In the data rows, the value 128 means zero.
Some points:
[147  94 150 105  97 150 160 143 114 129 142 145 154 148 113 142 113 144 165 136 149 107 151 156 102 134 123 132 155 122 112 108 129 141  92 119 107 131 132 143 137 114 115 120 114 128 151 141 107 139 118 135 149 128 165 141 110 140 146 113 109 108 122 103]
[147 145 150 153 147 102 104 129 168  77 120 112 146  99 121 142 159 144 124 113 101 135 151 156 150  98 114 125 143  77 164 128 111 133 144 141 155 155 143 143 137 114 138 120 137 160 117  83 155 117 148 135 101 132 123 141 146 134 106 148 109 108 130 113]
[147 145 150 153 147 150 116  71 114 144 105 102 101 148 112 189 101  92 120 150 101 101 103 107 150 155  80 119 181 145 112 155  75  99  92 114 107 136 170 143 137 114 118 120 180 108 164  83 155 127 143 135 101 140 163 141 141 120 125 137 109 157 137 109]
[ 97 145 150 105 147 150 118 122 114 147  97 117  78  99 130 109 125  92 104 124 149 124 151 107 150 121 144 103 112 135 112 148 134  89 144 108 155 102 109  90  67 114 123 120 134 107 127 141 107 112 113 135 149 156  96 141  97 115 123 152 109 108 158 166]
[ 97 145 102 105  97 150 129 161 114 161 104 135 114 148  94 115 137 144 142 166 149  92 103 107 102 126  93 147 160 106 112 154 157 162  92 146 107 145 156  90 137 168 183 120 165 108 119 141 107 167 132  51 149 126 164 141 109 117 146  99 159 157 163  92]
[ 97  94 150 153 147 150 103 148 114 126 141 145 116  99 162  80 104 144 115 139 149 150 103 107 102 150 141 151  84 110 164 119 137 190 144 163 155 178  81  90 137 114 169 120 113 137 109 141 107 122 123 135 149  88 129 141 155 127 174 130 159 157 103 122]
[147 145 102 105 147 102 114 121 114 129 117 106 140 148 135 141 117  92 123 137 149 167 151 107 150 112 153 114 121 129 112 107 137 126 144 158 107 124 139 143 137 114 134 120 128 132 129 141 155 128 157 135 101 115 123  83 152 133  95 126 159 108 136 124]
[147 145 102 153  97 102 132 112 168 132 173 145 122  99 140 112 119 144 147 123 101 120 103 156 102 122 136 160 122 147 164 113 141 125 144 151 155 117 121 143 137 114 142 120  95 136 144 141 107 119  96 135 149 119 110 141 121  96 156 103 109 157 139 118]
[147  94 150 153 147 150 170 126 114  96 132 145 153 148 107 126 107 144 165 144 149 126 151 156 102 144 138  85 141 132 112  91 120 117  92  94 107 121 141 143 137 114  90 120 101 148 162 141 107  94 114 135 101 123 144 141  95 145 134 120 109 108 111 122]
[147 145 150 105 147 150 111 115 114 131 124  86 135 148 122 146 107  92 112 141 101 159 151 107 150 114 144 109 143 135 112 105 133 125 144 152 107 119 153 143 137 114 137 120 142 122 138 141 155 116 153 135 101 121 141  83 156 131  94 130 159 108 140 121]
[147 145 102 105  97 102 139 116 168 141 172 147 117  99 147 127 114 144 153 117 101 114 103 156 102 120 130 167 118 133 164 115 144 129 144 154 155 135 114 143 137 114 146 120  82 130 140 141 107 140 103 135 149 129 112  83 110 106 160 104 109 157 143 119]
[147  94 102 153  97 150 142  86 114 152  94 171 102  99 140 159 132 144 121 123 101  98 103 107 150 170  85 120 128 156 112 172  60  94  92 114 107 125 136 143 137 114  98 196 138 112 120 141 155 165 166 135 101 103 126 141 136 142 134 143 109 108 108 164]
[ 97 145 102 105  97 150 141 149 114 162 124 129 135 148  95 137 143 144 152 153 149  92 103 107 102 128 101 150 160 123 112 142 156 155  92 132 107 133 153  90 137 168 157 120 150 114 120 141 107 157 121 135 149 134 166 141 110 114 139  91 159 157 157  97]
[ 97 145 102 105 147 102 126 158 114 147 122 125 133 148 112 109 145 144 102 119 149 145 103 107 150 106 161 120  97 141 112 120 146 124 144 149 107  87 121 143 137 114 136 196 116 101  85 141 107 134 136 135 149  99 114 141 138 125  92 130 159 108 122 149]
[ 97  94 102 153 147 102  97  96 168 108 163 121 135 148 114 101 159 144 106 131 149 134 103 156 150 163 107 168 103 155 164 145 141 145 144 127 155 109 141  90 137 114 138 120 139 162 114 141 107  81  87 135 149 107  96 141 154  67 137  90 159 157 130 121]
[ 97 145 150 105 147 102 121 158 114 140 152  95 148 148 126 151 126 144  97  89 149 147 103 107 102  96 160 134 119 145 112 108 117 123 144 120 107  96 107 143 137 114 104 196 116  87 112 141 155 125 120 135 149 132 152  83 153 153  95 161 159 108  83 131]
[ 97  94 150 105  97 150 147 148 114 133 134 142 141 148  91 134 139 144 154 136 149  89 103 156 102 123 102 139 155 118 112 127 127 135  92 123 107 128 137 143 137 168 134 120 119 114 135 141 107 139 117 135 149 124 165 141 107 125 140 115 109 157 125  92]
[147 145 102 105 147 150 123 154 114 154 129 103 135 148 137 134 119  92 109 120 149 161 103 107 102 109 166 128 111 145 112 109 135 128 144 142 107 105 111 143 137 114 125 120 124  95 115 141 155 132 141 135 149 117 138  83 154 143  99 138 159 108 117 134]
[147 145 102 153  97 150 144  90 168 139 142 130 113  99 171 138  90  92 148 139 101 139 103 156 150 139 138 138 124 155 112 111 140 108 144 139 155 133 121 143  67 114 121 120 116 140 175  83 155 134 126 135 149 148 102  83 119 125 150 116 109 157 154 142]
[147 145 150 153  97 102 142 111 168 127 178 148 119  99 157 134 110 144 157 106 101 110 103 156 102 116 134 168 131 130 164 107 124 110 144 137 155 133 109 143 137 114 127 120  86 127 160  83 155 135  96 135 149 140 113  83 115 121 158 119 109 157 136 114]
[ 97 145 150 105 147 150 128 164 114 125 181 102 159  99 152 178 111 144  91  53 149 152 103 107 102 104 169 148 120 147 112  93  91 112 144  93 107 102  79  90 137 114  59 196 112  83 125 141 155 120 117 135 101 150 170  83 167 184 111 191 159 157  37 145]
[ 97  94 150 153 147 150  81 147 114 132 108 141  78  99 163  52  84  92  92 146 101 167 151 107 102 145 156 100  67 101 164 122 107 195 144 166 155 199  45  90 137 114 167 120  96 116 116  83 107 110 147 135 149  76 136 141 146 138 181 171 159 108  89 137]
[147 145 102 105 147 150 114 115 168 148  97 112  74  99 114 107 125  92 105 127 101 112 151 107 150 111 141  98 121 135 164 145 127  89 144 118 155  97 124  90  67 114 124 120 129  96 130 141 107 100 103 135 149 142  99 141  94  91 117 149 109 108 160 147]
[147 145 102 105  97 150 117 127 168 149 114 136  72  99  94 100 120  92 114 121 101 104 151 156 150  88 148 108 125 135 164 134 120  84 144 133 155  87 111 143  67 114 132 120  82  83 126 141 107 107  97 135 149 125 101 141  85  80 128 147 109 108 151 140]
[ 97  94 102 153  97 102 163 144 114 168  98 220 117  99 149 124 183 144 117  72 149  77 103 107 150 155  85 148  80 135 112 207  75 107 144 103 107 119 104 143 137 168 106 196 126 113  55 141 107 215 164 135 101 105 100 141 115 165 142 147 109 108  78 198]
[147 145 102 105 147 102 109 138 114 110 116 111 141 148 121 131 152 144 124 131 101 150 151 107 150 107 137 122 125 101 112 130 137 135 144 149 155 140 145 143 137 168 148 120 140 140 103 141 155 135 150 135 101 127 115 141 143 135 103 131 109 108 139 121]
[ 97  94 150 153 147 102 102 118 168 110 168 124 129  99 152 111 125 144 117 130 149 143 103 156 102 159 114 167 108 130 164 131 140 164 144 130 155 152 106  90 137 114 133 120 139 164 127 141 107 106  95 135 149 125 120 141 159 105 159 113 159 157 114 120]
[ 97 145 102 153 147 102  95  83 168  91 179 108 144 148 110 108 157 144 104 125 149 126 103 156 150 163  99 168 120 170 164 141 138 130 144 113 155  98 151  90 137 114 113 120 150 169 129 141 107  65  65  51 149 116  95 141 165  59 121  84 109 157 128 113]
[147  94 150 153  97 150 172 133 114 106 122 154 158 148 121 133 101 144 172 156 149 129 151 156 102 149 137  93 134 135 112  97 128 134  92 104 107 136 134 143 137 114 101 120 107 148 159 141 107 122 136 135 101 118 143 141  92 154 149 109 109 108 120 125]
[147  94 102 105  97 150 176 152 114 134 120 156 155 148 128 107 119 144 178 166 149 133 151 156 102 152 134 116 117 132 112 114 173 152  92 120 107 129 146 143 137 168 134 120 119 151 139 141 107 150 144 135 101 119 134 141  93 146 148  78 159 108 140 123]
[147 145 150 153 147 102 110 121 114  94 107 114 148 148 129 128 146 144 124 139 101 149 151 107 150 114 128 108 140  90 112 123 131 141 144 149 155 158 152 143 137 114 147 120 141 162 115  83 155 120 162 135 101 128 113 141 152 130 107 134 109 108 148 120]
[147 145 102 105 147 102 116 141 114 147 124 111 135 148 120 118 137 144 103 112 149 151 103 107 150 110 160 121 109 150 112 118 133 117 144 138 107  91 121 143 137 114 126 120 127 105 101 141 155 122 141 135 149 106 130 141 146 128  87 134 159 108 115 138]
[ 97 145 150 105 147 150 125 137 114 145 107 117  88 148 148 122 133  92  96 102 149 127 151 107 150 124 140 124 116 148 112 158 138  86 144  86 155  96 109  90  67 168  94 120 149 114 122 141 107 119 101 135 149 182  96 141 105 127 115 152 159 157 134 179]
[147  94 150 153 147 102 169 129 114  80 118 154 151 148 107 128 114 144 158 136 149 130 151 156 102 158 135  66 128 134 112  98 114 115  92  81 107 117 142 143 137 114  79 120 115 157 163 141 107  87 115 135 101 122 137 141  90 141 128 126 109 108 105 134]
[147 145 102 105 147 102 112 106 114 124 101  92 136 148 128 128 128  92 118 150 101 161 151 107 150 121 139 100 133 126 112 119 138 131 144 157 107 127 152 143 137 114 149 120 138 138 129 141 155 121 165 135 101 120 117 141 150 123  90 123 109 108 153 131]
[147  94 102 153 147 150 180 122 114 128 122 144 157 148 131 119  99 144 177 176 149 146 151 156 102 170 135 104 126 153 112  99 161 143  92 115 107 124 153 143 137 114 125 120 125 163 151 141 107 134 140 135 149 119 134 141 106 149 136  80 159 108 135 132]
[147 145 150 153 147 102 103 147 114  88 119 123 146 148 116 117 167 144 128 126 101 141 151 107 150  99 122 129 140  66 164 138 132 155 144 151 155 169 135 143 137 168 157 120 137 157 103  83 155 134 147 135 101 132 120 141 147 135 110 141 109 108 144 111]
[147 145 102 105 147 102 117 130 114 122 116 106 150 148 126 124 140 144 126 135 149 159 151 107 150 116 143 122 121 124 112 119 153 132 144 147 107 129 147 143 137 114 148 120 143 139 107 141 155 137 160 135 101 124 114 141 151 136  96 122 109 108 151 126]
[147 145 150 153 147 102 104 118 114  92 120 106 144 148 126 144 141 144 128 130 101 146 151 107 150 100 132 109 145  93 112 120 118 135 144 143 155 156 146 143 137 114 140 120 132 150 127 141 155 122 156 135 101 131 126  83 150 133 103 144 109 108 135 115]
[ 97 145 150 105  97 150 110 123 114 136 121 110 107  99  96 176 126 144 118 132 101  79 103 107 102 124  79 139 194 108 112 156  88 124  92 111 107 145 143  90 137 168 129 120 163  92 149  83 155 135 117  51 149 157 184 141 127 119 138 145 109 157 127  89]
[147 145 150 153  97 102 144 115 168 142 153 146 112  99 170 136 105  92 155 129 101 123 103 156 150 124 136 156 128 127 164 117 143 115 144 140 155 143 108 143  67 168 133 120 102 137 159  83 107 147 112 135 149 152 104  83 108 128 164 122 109 157 149 127]
[147  94 102 153 147 150 130  68 114 160  96 127 108  99 137 169 103  92 118 151 101 104 103 107 150 175  83 120 160 161 112 161  87 104  92 122 107 132 158 143 137 114 121 120 168 111 153  83 155 148 161 135 101 124 151 141 146 137 127 126 109 157 139 139]
[ 97  94 150 105  97 150 151 152 114 138 134 145 143 148  94 126 123 144 155 142 149  99 151 156 102 120 112 127 153 120 112 118 133 143  92 123 107 132 132 143 137 114 130 120 111 116 138 141 107 139 121 135 149 117 165 141 105 130 144 112 109 108 123 101]
[ 97 145 150 105 147 150 151 154 114 144 124 116 117 148 204 130 145  92 103  78 149 134 151 107 102 151 138 154 104 142 112 176 172 117 144  47 155 114  99  90 137 168  85 120 195 134 122 141 107 145 107  51 101 233  95 141 109 183 137 157 159 157 110 195]
[147 145 150 153  97 102 103 162 168  71 131 139 158  99  99 120 207 144 125  90 101 109 151 156 150  75 107 137 138  57 164 143 117 143 144 138 107 158 120 143 137 168 146 120 118 155  74 141 155 132 127 135 101 126 120 141 135 123 115 158 109 108 121 100]
There is one direction along which these points spread out most. How many in every 100 of the points above lie lower along it than each point below? Answers are rounded to whole numbers. More than half of the points above lie lower than the first one.
[147 145 102 105 147 102 117 130 114 122 116 106 150 148 126 124 140 144 126 135 149 159 151 107 150 116 143 122 121 124 112 119 153 132 144 147 107 129 147 143 137 114 148 120 143 139 107 141 155 137 160 135 101 124 114 141 151 136  96 122 109 108 151 126] ~ 40
[ 97  94 150 153 147 150 103 148 114 126 141 145 116  99 162  80 104 144 115 139 149 150 103 107 102 150 141 151  84 110 164 119 137 190 144 163 155 178  81  90 137 114 169 120 113 137 109 141 107 122 123 135 149  88 129 141 155 127 174 130 159 157 103 122] ~ 47
[147  94 150 105  97 150 160 143 114 129 142 145 154 148 113 142 113 144 165 136 149 107 151 156 102 134 123 132 155 122 112 108 129 141  92 119 107 131 132 143 137 114 115 120 114 128 151 141 107 139 118 135 149 128 165 141 110 140 146 113 109 108 122 103] ~ 93
[147 145 102 105 147 102 112 106 114 124 101  92 136 148 128 128 128  92 118 150 101 161 151 107 150 121 139 100 133 126 112 119 138 131 144 157 107 127 152 143 137 114 149 120 138 138 129 141 155 121 165 135 101 120 117 141 150 123  90 123 109 108 153 131] ~ 29
[147 145 102 105 147 150 123 154 114 154 129 103 135 148 137 134 119  92 109 120 149 161 103 107 102 109 166 128 111 145 112 109 135 128 144 142 107 105 111 143 137 114 125 120 124  95 115 141 155 132 141 135 149 117 138  83 154 143  99 138 159 108 117 134] ~ 18
[147 145 150 153  97 102 103 162 168  71 131 139 158  99  99 120 207 144 125  90 101 109 151 156 150  75 107 137 138  57 164 143 117 143 144 138 107 158 120 143 137 168 146 120 118 155  74 141 155 132 127 135 101 126 120 141 135 123 115 158 109 108 121 100] ~ 44
[147 145 102 153  97 102 132 112 168 132 173 145 122  99 140 112 119 144 147 123 101 120 103 156 102 122 136 160 122 147 164 113 141 125 144 151 155 117 121 143 137 114 142 120  95 136 144 141 107 119  96 135 149 119 110 141 121  96 156 103 109 157 139 118] ~ 67
[ 97 145 102 105  97 150 129 161 114 161 104 135 114 148  94 115 137 144 142 166 149  92 103 107 102 126  93 147 160 106 112 154 157 162  92 146 107 145 156  90 137 168 183 120 165 108 119 141 107 167 132  51 149 126 164 141 109 117 146  99 159 157 163  92] ~ 80
[147 145 150 153 147 102 104 129 168  77 120 112 146  99 121 142 159 144 124 113 101 135 151 156 150  98 114 125 143  77 164 128 111 133 144 141 155 155 143 143 137 114 138 120 137 160 117  83 155 117 148 135 101 132 123 141 146 134 106 148 109 108 130 113] ~ 33
[147  94 150 153 147 150 170 126 114  96 132 145 153 148 107 126 107 144 165 144 149 126 151 156 102 144 138  85 141 132 112  91 120 117  92  94 107 121 141 143 137 114  90 120 101 148 162 141 107  94 114 135 101 123 144 141  95 145 134 120 109 108 111 122] ~ 84
[147  94 102 105  97 150 176 152 114 134 120 156 155 148 128 107 119 144 178 166 149 133 151 156 102 152 134 116 117 132 112 114 173 152  92 120 107 129 146 143 137 168 134 120 119 151 139 141 107 150 144 135 101 119 134 141  93 146 148  78 159 108 140 123] ~ 96
[ 97 145 102 153 147 102  95  83 168  91 179 108 144 148 110 108 157 144 104 125 149 126 103 156 150 163  99 168 120 170 164 141 138 130 144 113 155  98 151  90 137 114 113 120 150 169 129 141 107  65  65  51 149 116  95 141 165  59 121  84 109 157 128 113] ~ 53
[147 145 150 153 147 102 104 118 114  92 120 106 144 148 126 144 141 144 128 130 101 146 151 107 150 100 132 109 145  93 112 120 118 135 144 143 155 156 146 143 137 114 140 120 132 150 127 141 155 122 156 135 101 131 126  83 150 133 103 144 109 108 135 115] ~ 31
[147  94 102 153 147 150 180 122 114 128 122 144 157 148 131 119  99 144 177 176 149 146 151 156 102 170 135 104 126 153 112  99 161 143  92 115 107 124 153 143 137 114 125 120 125 163 151 141 107 134 140 135 149 119 134 141 106 149 136  80 159 108 135 132] ~ 91
[ 97  94 102 153  97 102 163 144 114 168  98 220 117  99 149 124 183 144 117  72 149  77 103 107 150 155  85 148  80 135 112 207  75 107 144 103 107 119 104 143 137 168 106 196 126 113  55 141 107 215 164 135 101 105 100 141 115 165 142 147 109 108  78 198] ~ 49
[ 97  94 150 105  97 150 151 152 114 138 134 145 143 148  94 126 123 144 155 142 149  99 151 156 102 120 112 127 153 120 112 118 133 143  92 123 107 132 132 143 137 114 130 120 111 116 138 141 107 139 121 135 149 117 165 141 105 130 144 112 109 108 123 101] ~ 87
